(in the rows, 100 means zero)
Rotation paths and how fast each direction turns (degrees per step)
Each turn is a multiple of 5 degrees from 10 to 175, or 0.
Each row of a path follows its step; steps can be skipped.
Path 1:
step 3: 79  146  121  108  85  95  83  90  111  128  116  95  127  99  71  108  90  92  102  99  102  89  94  125  132  124  91  101  103  119  96  107  87  124  87  108  127  105  93  99  118  88  79  133  64
step 4: 109  121  91  122  97  69  104  79  94  107  124  87  118  109  118  83  109  84  105  82  103  69  107  94  98  94  110  127  100  139  90  98  117  120  142  90  110  85  86  77  93  123  94  131  120
step 6: 93  86  94  106  113  76  112  98  85  66  81  103  96  99  103  97  124  124  121  112  112  114  110  143  99  124  77  102  117  141  100  112  54  112  107  92  93  85  131  100  96  108  92  86  94
step 8: 104  124  99  105  102  104  86  119  111  93  116  86  141  93  83  114  77  80  145  90  84  77  96  115  134  137  69  93  104  106  78  94  101  105  96  119  132  115  90  100  110  104  98  94  81
step 11: 110  88  102  104  123  100  103  77  80  104  93  92  106  93  124  76  125  85  126  129  103  80  118  136  85  114  99  80  105  134  120  79  56  109  104  115  86  85  123  74  89  99  102  91  92
step 14: 121  119  128  107  127  59  72  117  100  100  130  98  133  111  82  95  81  102  98  83  117  83  133  69  91  121  80  93  85  115  92  116  101  97  101  98  113  97  89  73  95  103  85  105  74
step 18: 115  117  99  105  76  99  81  91  86  104  120  114  100  89  130  143  90  68  117  97  134  87  118  129  99  120  64  97  125  116  100  99  97  124  97  102  88  111  94  137  93  108  96  120  91
step 21: 122  113  85  93  92  91  84  94  125  99  78  85  70  89  71  97  136  103  137  100  111  72  139  110  93  96  92  108  98  100  97  107  77  92  110  76  98  89  119  64  94  103  61  97  100
step 22: 98  101  95  110  110  97  115  121  104  93  91  85  121  107  111  114  108  108  114  112  70  102  101  136  66  71  87  94  136  131  100  117  60  104  107  104  115  90  101  105  112  127  70  64  90
104  98  97  102  99  102  96  98  87  106  106  108  96  104  102  95  107  94  89  97  102  101  94  109  101  103  104  93  106  105  107  93  94  107  111  95  101  106  99  103  103  97  106  108  108 -> 55
97  109  96  106  106  107  102  99  98  107  103  100  106  102  103  83  97  106  104  101  97  107  94  91  96  96  102  96  98  110  93  100  104  104  97  92  97  92  99  111  101  98  93  99  105 -> 115
97  97  95  97  101  92  104  100  105  96  108  101  93  101  108  92  103  97  103  104  101  102  93  115  95  92  95  94  100  94  98  92  104  92  100  95  106  102  107  105  101  97  93  99  86 -> 70
103  107  103  98  97  102  92  111  112  101  95  104  101  105  91  95  110  105  86  97  103  96  103  94  103  95  98  92  97  95  103  95  101  103  100  109  102  98  109  104  105  98  93  102  98 -> 155
104  109  102  102  110  98  104  96  112  101  100  96  98  100  103  103  109  104  102  106  96  107  104  105  106  99  99  89  99  97  107  108  99  90  108  95  95  91  100  98  96  98  110  103  108 -> 70
110  113  102  96  117  93  103  105  96  101  91  98  99  101  107  99  101  100  102  94  111  97  91  103  102  100  102  113  96  96  100  97  97  104  99  101  94  105  104  97  98  97  96  98  102 -> 145
104  103  107  104  92  91  87  92  103  97  98  100  108  102  105  90  102  106  99  99  98  99  97  98  91  105  98  110  99  92  95  99  103  96  107  102  107  98  91  102  94  91  108  105  100 -> 70
91  101  87  99  98  105  96  101  107  103  102  97  103  96  100  93  97  94  107  96  91  99  100  103  111  104  110  108  102  93  107  93  101  101  105  105  103  96  103  90  98  93  93  104  105 -> 85
Path 2:
step 3: 87  125  119  82  114  110  108  111  103  121  91  95  101  92  88  79  131  76  104  106  122  112  100  74  82  70  122  135  117  84  126  82  103  127  117  81  114  89  111  112  115  77  117  81  89
step 10: 88  91  86  120  100  98  96  90  134  90  105  120  117  115  129  89  91  121  105  90  80  102  68  75  83  96  107  143  99  89  129  117  70  90  123  123  106  96  113  118  119  111  102  116  119
step 12: 107  114  80  97  128  90  102  102  123  129  82  97  129  100  115  88  105  103  111  112  91  132  62  102  117  101  93  114  98  77  113  135  86  103  125  127  117  108  98  81  122  117  91  128  83
step 15: 95  100  93  105  101  110  124  130  110  73  87  98  100  94  117  104  102  82  127  112  84  87  83  110  122  89  101  138  77  70  112  120  70  109  96  111  118  118  115  69  134  116  98  117  91
step 17: 121  123  110  99  111  125  104  83  101  104  94  99  104  89  106  104  114  95  99  125  93  104  99  129  119  103  140  123  86  94  118  103  74  113  102  127  117  119  100  48  109  96  136  92  80
step 18: 66  109  106  104  136  83  103  95  115  97  108  109  99  78  118  126  93  87  119  121  80  69  76  115  94  77  105  116  79  96  126  102  56  75  105  113  90  119  113  85  100  116  99  92  108
step 23: 131  112  83  108  118  83  146  104  116  86  84  98  109  93  113  93  116  128  90  138  87  88  69  126  82  108  80  115  92  85  111  97  83  96  118  114  70  103  109  89  102  113  108  123  98
step 24: 91  100  120  78  94  72  119  100  105  111  90  113  104  81  75  85  127  119  83  107  88  73  85  91  97  71  70  129  114  95  146  104  96  92  107  109  82  99  111  114  123  86  119  72  91
step 25: 115  124  115  100  88  92  136  128  108  111  79  98  129  87  118  79  118  86  90  121  105  79  98  127  122  144  83  122  98  101  116  108  91  105  97  126  92  81  93  84  119  77  102  95  86
97  104  96  95  99  107  102  104  109  106  104  105  96  102  99  97  110  92  102  97  95  106  104  88  102  110  100  97  104  98  98  84  108  106  102  101  92  101  102  106  97  103  96  99  110 -> 10
98  108  97  106  106  99  99  106  94  106  98  99  104  103  107  105  99  94  104  104  110  89  95  113  97  101  92  98  108  98  90  96  101  94  102  102  93  103  94  106  91  96  102  105  108 -> 155
93  98  95  98  101  101  102  100  104  96  98  107  107  102  92  109  102  103  106  104  111  101  108  109  99  101  108  100  101  109  108  98  103  102  101  114  108  94  105  111  105  99  103  96  105 -> 100
96  88  110  108  96  95  98  96  102  110  95  100  98  100  99  104  96  103  99  100  103  94  101  93  101  86  98  95  97  98  102  95  99  109  100  95  94  101  105  105  106  93  106  98  113 -> 135
103  104  101  90  93  101  105  101  97  97  103  96  96  103  103  103  97  105  105  91  108  100  106  100  99  98  98  106  98  98  99  105  104  103  101  99  101  109  120  98  92  92  94  112  104 -> 55
102  103  91  94  99  104  89  102  104  101  106  100  105  90  100  99  105  105  98  98  102  97  103  102  109  101  106  99  104  102  94  111  94  97  97  92  93  100  98  105  116  100  101  110  108 -> 20
Path 3:
step 0: 125  75  98  105  105  75  77  102  113  104  58  96  110  101  85  128  97  105  108  72  86  94  92  60  109  111  107  109  109  78  115  81  105  118  77  127  80  103  102  84  110  118  115  111  65
step 3: 129  89  102  118  102  100  108  90  97  119  63  136  74  107  110  113  66  117  109  81  75  91  120  108  77  94  93  116  84  93  86  114  89  88  84  103  77  77  108  67  113  77  89  90  117
step 4: 90  87  68  80  100  95  128  117  86  98  118  119  88  124  108  108  89  82  66  135  110  116  107  101  88  106  77  107  100  91  112  125  110  84  91  111  87  110  68  127  107  112  83  104  138
step 7: 121  91  101  90  116  101  100  133  100  73  123  91  119  72  103  113  103  59  101  104  120  86  73  75  97  127  82  89  92  105  117  90  102  133  105  130  78  111  85  114  131  91  99  106  106
step 12: 112  110  94  99  93  93  107  92  84  118  104  100  102  101  126  113  74  98  86  91  78  139  124  91  85  139  80  94  106  113  116  100  90  89  83  102  63  78  91  96  130  112  91  129  131
step 16: 101  90  91  81  82  66  98  104  105  85  75  102  100  70  70  87  106  78  99  89  139  63  81  97  96  98  86  121  98  73  70  101  119  100  92  128  88  94  88  119  111  77  87  88  92
step 21: 137  105  106  93  88  97  102  103  107  96  97  83  92  96  110  74  80  99  63  100  124  118  118  102  74  91  63  104  74  109  74  123  70  91  90  98  66  110  104  102  107  124  90  78  126
step 23: 92  76  88  109  102  124  104  115  100  112  88  121  105  81  116  93  98  107  119  84  71  89  110  76  76  116  76  100  69  64  77  88  105  125  81  140  75  84  107  89  117  90  109  92  110
step 24: 84  94  107  75  92  94  99  115  64  91  77  98  112  89  99  122  79  85  64  108  141  91  100  99  97  110  80  94  89  76  101  87  101  106  80  109  93  131  68  130  82  107  76  118  102
98  108  99  103  106  102  99  93  99  87  92  96  97  99  99  98  91  108  96  110  101  100  96  96  91  103  101  108  105  86  105  98  99  96  108  95  100  102  107  97  105  95  93  102  92 -> 135
94  102  109  97  107  98  102  100  110  101  100  92  104  94  106  90  99  106  96  102  98  101  89  89  100  96  96  90  95  92  96  99  98  107  100  109  94  104  100  108  98  101  110  103  103 -> 45
115  100  105  98  107  98  99  99  103  92  107  106  97  108  108  99  106  112  98  96  107  93  92  108  103  101  94  104  97  105  106  102  95  102  98  95  97  99  104  102  93  89  101  100  102 -> 60
91  100  92  97  97  100  100  105  94  108  105  98  113  101  115  101  98  108  101  103  107  85  103  97  92  95  104  107  96  105  98  97  103  101  103  105  98  103  103  99  102  96  91  102  104 -> 40
100  86  102  102  97  108  97  98  103  96  97  96  95  100  112  115  96  112  98  96  99  104  111  91  103  101  98  96  95  99  97  95  95  92  101  96  94  95  96  98  100  103  103  102  96 -> 125
104  97  105  97  96  96  98  106  107  100  99  93  105  104  93  112  103  109  105  111  96  105  97  111  101  100  104  94  101  102  90  97  108  108  97  96  93  100  106  106  107  98  90  99  96 -> 40
96  98  104  106  102  100  99  97  99  101  101  104  100  98  104  94  115  101  94  108  86  96  109  96  98  110  99  96  96  99  113  98  102  99  94  96  96  100  103  104  106  101  94  89  106 -> 130
Path 4:
step 0: 78  140  127  93  121  105  123  88  111  93  81  151  69  120  93  118  89  112  79  101  104  95  121  94  98  65  101  91  115  90  93  75  111  112  87  102  102  93  77  114  97  94  77  111  117
step 1: 83  85  90  120  133  99  115  76  95  103  101  133  122  64  95  110  114  74  95  91  104  127  112  66  124  99  107  91  95  103  76  102  117  63  118  83  95  81  116  115  109  98  112  114  118
step 4: 117  109  105  117  129  116  142  93  104  103  138  82  104  79  75  97  64  91  120  99  86  115  111  80  109  117  66  127  111  115  90  97  103  82  89  109  109  85  98  97  81  77  120  82  96
step 5: 100  87  117  68  87  93  120  87  95  105  90  98  79  119  115  98  66  80  132  110  99  94  89  115  105  73  80  93  89  106  78  54  98  93  117  107  113  109  91  85  101  65  103  142  102
step 14: 91  75  116  104  95  89  106  113  99  102  105  105  110  80  97  95  104  80  128  171  127  111  91  101  101  86  80  115  77  101  87  77  91  92  73  100  116  100  90  114  93  123  90  77  123
step 16: 76  90  129  75  98  94  100  106  124  92  68  130  103  109  78  115  60  98  114  108  108  101  142  99  95  96  92  96  93  102  89  98  115  124  72  135  102  71  104  110  78  93  91  93  120
step 17: 106  125  110  103  101  107  101  90  79  121  97  133  117  65  82  121  108  92  85  115  110  111  105  110  109  75  75  76  106  89  89  85  138  65  131  94  103  96  83  121  98  86  87  87  129
step 23: 76  108  115  113  104  102  131  104  101  119  115  101  82  141  83  93  74  68  119  102  111  112  101  88  68  107  65  89  94  105  76  88  84  117  102  106  96  128  65  86  116  90  112  113  119
step 25: 108  83  139  91  113  105  108  76  83  99  104  106  92  90  82  106  92  84  94  110  76  92  118  140  79  68  78  113  77  94  93  83  72  81  112  130  70  126  101  80  81  108  111  108  113
101  97  107  90  97  111  101  96  95  94  100  103  100  84  105  104  101  98  98  99  105  98  104  105  109  100  106  103  97  104  91  107  94  100  99  100  99  104  93  99  110  88  96  100  96 -> 90
95  95  98  98  106  95  100  102  93  109  98  94  107  90  100  91  108  98  103  99  109  98  110  92  110  107  102  107  106  96  100  98  101  98  97  111  100  97  107  104  96  103  94  93  106 -> 140
98  108  109  91  102  100  97  92  95  107  102  95  96  99  102  99  87  107  99  99  109  107  95  94  105  101  90  86  106  105  103  107  102  104  105  100  100  107  106  100  95  99  98  102  103 -> 60
102  110  99  102  105  90  106  103  100  93  111  102  90  98  94  99  105  95  105  87  105  94  102  101  107  100  99  93  94  102  98  95  101  97  95  101  95  102  104  104  99  88  110  106  104 -> 20
99  95  103  100  99  99  91  106  104  98  102  109  99  100  89  104  99  104  105  103  112  102  94  105  107  94  103  104  104  93  96  103  106  109  101  88  93  94  103  114  97  101  100  92  99 -> 20
107  89  101  97  105  95  100  98  101  91  96  102  101  100  94  103  107  93  105  108  100  96  94  103  112  103  96  89  104  103  105  96  105  91  106  99  93  103  98  90  102  109  93  104  96 -> 90
107  95  96  101  104  97  102  100  101  104  103  103  93  97  100  93  90  101  114  101  106  100  94  89  101  103  107  110  96  102  109  100  99  99  104  101  109  109  88  101  102  102  107  99  92 -> 40
101  92  114  109  101  93  94  105  95  99  93  110  99  104  105  99  98  98  97  93  101  103  106  98  99  111  96  104  106  91  94  104  97  104  101  99  98  106  102  97  105  102  108  114  98 -> 145
Path 5:
step 0: 113  104  126  113  65  109  119  75  87  128  84  115  75  126  95  103  94  97  137  104  102  119  127  106  93  71  120  129  96  104  108  109  129  113  99  99  100  94  68  119  118  125  97  115  90
step 1: 96  103  130  108  136  75  117  82  87  101  102  121  83  92  100  85  92  82  97  108  80  75  81  100  117  135  92  66  72  97  84  88  102  87  106  105  77  74  129  81  60  108  93  110  99
step 11: 125  77  102  87  77  118  125  96  79  126  107  97  110  99  87  86  69  89  88  77  85  94  134  88  119  110  99  108  87  81  111  94  113  96  140  88  71  124  108  72  99  100  93  122  132
step 12: 95  109  102  73  71  59  108  106  76  106  99  146  72  67  97  106  91  97  77  115  94  93  74  91  81  101  93  106  126  120  85  95  110  107  71  118  128  104  103  98  80  104  116  92  84
step 19: 132  89  128  87  104  74  90  109  88  126  104  73  85  129  88  120  92  116  111  93  120  86  129  77  97  107  113  77  85  86  145  107  114  97  64  100  86  92  109  92  107  114  115  113  78
step 20: 115  108  129  120  88  109  119  106  93  65  105  131  71  99  112  120  119  80  68  113  111  110  92  142  102  118  98  118  66  84  71  87  94  97  114  89  117  80  96  117  97  120  90  103  93
step 21: 90  99  98  99  100  140  92  80  100  98  77  110  112  121  97  94  90  80  134  101  121  71  91  61  103  125  68  76  93  107  118  122  152  92  114  116  95  102  105  102  98  101  112  102  93
step 22: 136  81  125  92  92  65  115  102  69  109  117  104  126  104  135  89  104  105  77  95  104  100  83  112  86  89  119  107  104  79  76  101  102  96  105  123  50  88  69  102  107  102  126  100  94
step 24: 114  58  114  84  89  71  97  98  116  66  127  111  110  117  94  119  88  91  88  86  110  103  130  58  110  135  100  98  93  113  80  123  95  88  118  96  82  91  131  91  89  97  121  89  101
103  105  99  106  108  106  102  106  98  88  96  94  100  104  110  98  100  101  93  102  119  99  93  106  104  103  95  91  95  98  107  96  106  104  102  105  102  104  95  103  101  96  96  98  96 -> 60
95  93  106  97  106  101  103  95  106  107  100  97  95  105  107  99  99  100  102  110  102  98  94  93  86  98  93  97  107  95  106  92  98  98  97  103  106  101  115  93  95  99  102  97  92 -> 160
100  105  101  105  98  92  105  95  108  104  93  104  109  100  112  94  99  100  116  109  103  93  96  103  94  101  102  103  98  112  96  105  101  100  102  109  100  98  92  100  97  96  97  107  104 -> 85
99  106  102  99  101  102  112  99  107  110  104  108  102  101  96  92  99  102  103  89  105  105  91  108  105  101  91  104  105  94  97  104  113  92  100  92  96  101  102  100  97  101  99  100  96 -> 70
92  100  105  101  90  106  110  99  95  99  105  88  100  99  106  109  109  92  107  92  98  94  99  101  106  97  100  104  104  109  100  93  106  100  99  100  104  90  102  97  104  92  96  92  99 -> 140
Path 6:
step 0: 82  112  95  112  112  109  97  114  99  95  112  138  68  118  121  97  91  86  98  98  131  111  86  85  127  68  90  113  90  147  134  70  103  55  92  106  84  101  107  119  82  100  70  108  115
step 4: 118  108  79  112  83  85  124  103  113  110  93  108  117  72  129  94  124  111  29  76  116  121  96  80  85  116  97  75  90  98  110  105  93  121  116  86  83  83  101  101  81  90  130  102  72
step 8: 78  119  109  69  63  91  75  112  123  90  104  112  91  103  112  85  101  54  106  112  102  126  106  115  125  89  123  79  87  110  96  94  103  70  91  106  131  138  81  119  70  72  105  103  121
step 11: 120  109  55  120  74  84  113  64  90  117  95  125  113  90  124  108  77  81  92  103  101  143  101  55  119  100  101  81  123  114  103  79  114  111  84  67  103  106  85  115  108  83  91  88  121
step 13: 138  137  90  122  105  106  108  106  130  100  113  121  111  87  104  99  101  112  97  87  119  146  96  132  118  120  118  98  90  144  70  113  108  96  109  83  90  81  105  100  100  85  135  112  71
step 14: 104  124  107  112  108  84  88  93  110  78  71  118  74  66  127  63  79  116  144  76  94  113  89  101  122  91  94  102  81  82  139  108  110  81  85  104  95  101  79  116  71  87  99  80  128
step 20: 88  110  62  126  71  82  108  123  110  97  122  129  105  100  109  75  117  109  86  75  78  155  78  98  130  96  123  97  98  105  119  84  106  75  104  87  78  81  99  109  97  86  78  114  128
step 21: 130  102  120  92  132  77  85  94  131  114  92  97  109  87  112  110  123  97  97  51  122  108  69  139  83  81  80  112  106  122  123  108  109  90  106  98  111  76  82  127  96  81  130  75  112
step 23: 97  86  83  105  115  105  86  86  113  75  103  108  88  90  114  84  91  115  107  76  123  137  109  41  70  100  74  84  96  100  120  89  97  109  103  119  81  79  90  113  50  118  111  75  123
101  94  99  107  99  95  91  96  101  98  90  106  95  95  96  111  102  98  97  102  96  108  96  90  101  103  89  97  91  104  99  105  89  99  99  95  98  90  106  98  102  91  95  98  96 -> 155
104  100  106  100  100  105  106  98  102  103  104  105  100  91  98  108  102  98  95  96  105  94  99  101  107  107  109  103  103  98  97  109  86  104  104  105  98  109  105  104  107  95  115  94  95 -> 125
101  103  107  94  97  96  97  111  103  92  99  100  96  104  101  104  97  100  103  112  98  103  101  100  103  96  91  92  109  101  107  107  93  101  93  101  90  109  97  93  96  110  108  104  96 -> 40
101  97  106  96  96  95  96  103  104  104  100  103  110  108  92  95  107  96  100  104  98  107  110  100  107  117  109  96  103  95  100  101  101  89  94  103  107  95  101  100  101  103  97  98  91 -> 155
95  96  97  106  104  102  101  101  104  103  104  95  102  89  95  99  96  102  94  110  109  97  109  90  89  110  93  95  110  99  105  98  105  96  105  91  100  109  98  98  103  94  101  102  101 -> 55
105  96  84  97  104  96  98  100  105  103  101  111  97  95  103  105  104  98  104  95  99  100  95  108  94  110  103  99  109  98  106  111  111  109  94  100  92  95  98  102  100  103  98  102  97 -> 40
96  97  97  100  112  107  87  96  106  85  100  100  92  104  100  100  106  97  101  100  104  93  114  100  107  98  104  93  96  104  100  100  103  104  104  102  100  108  102  107  95  101  94  96  96 -> 45
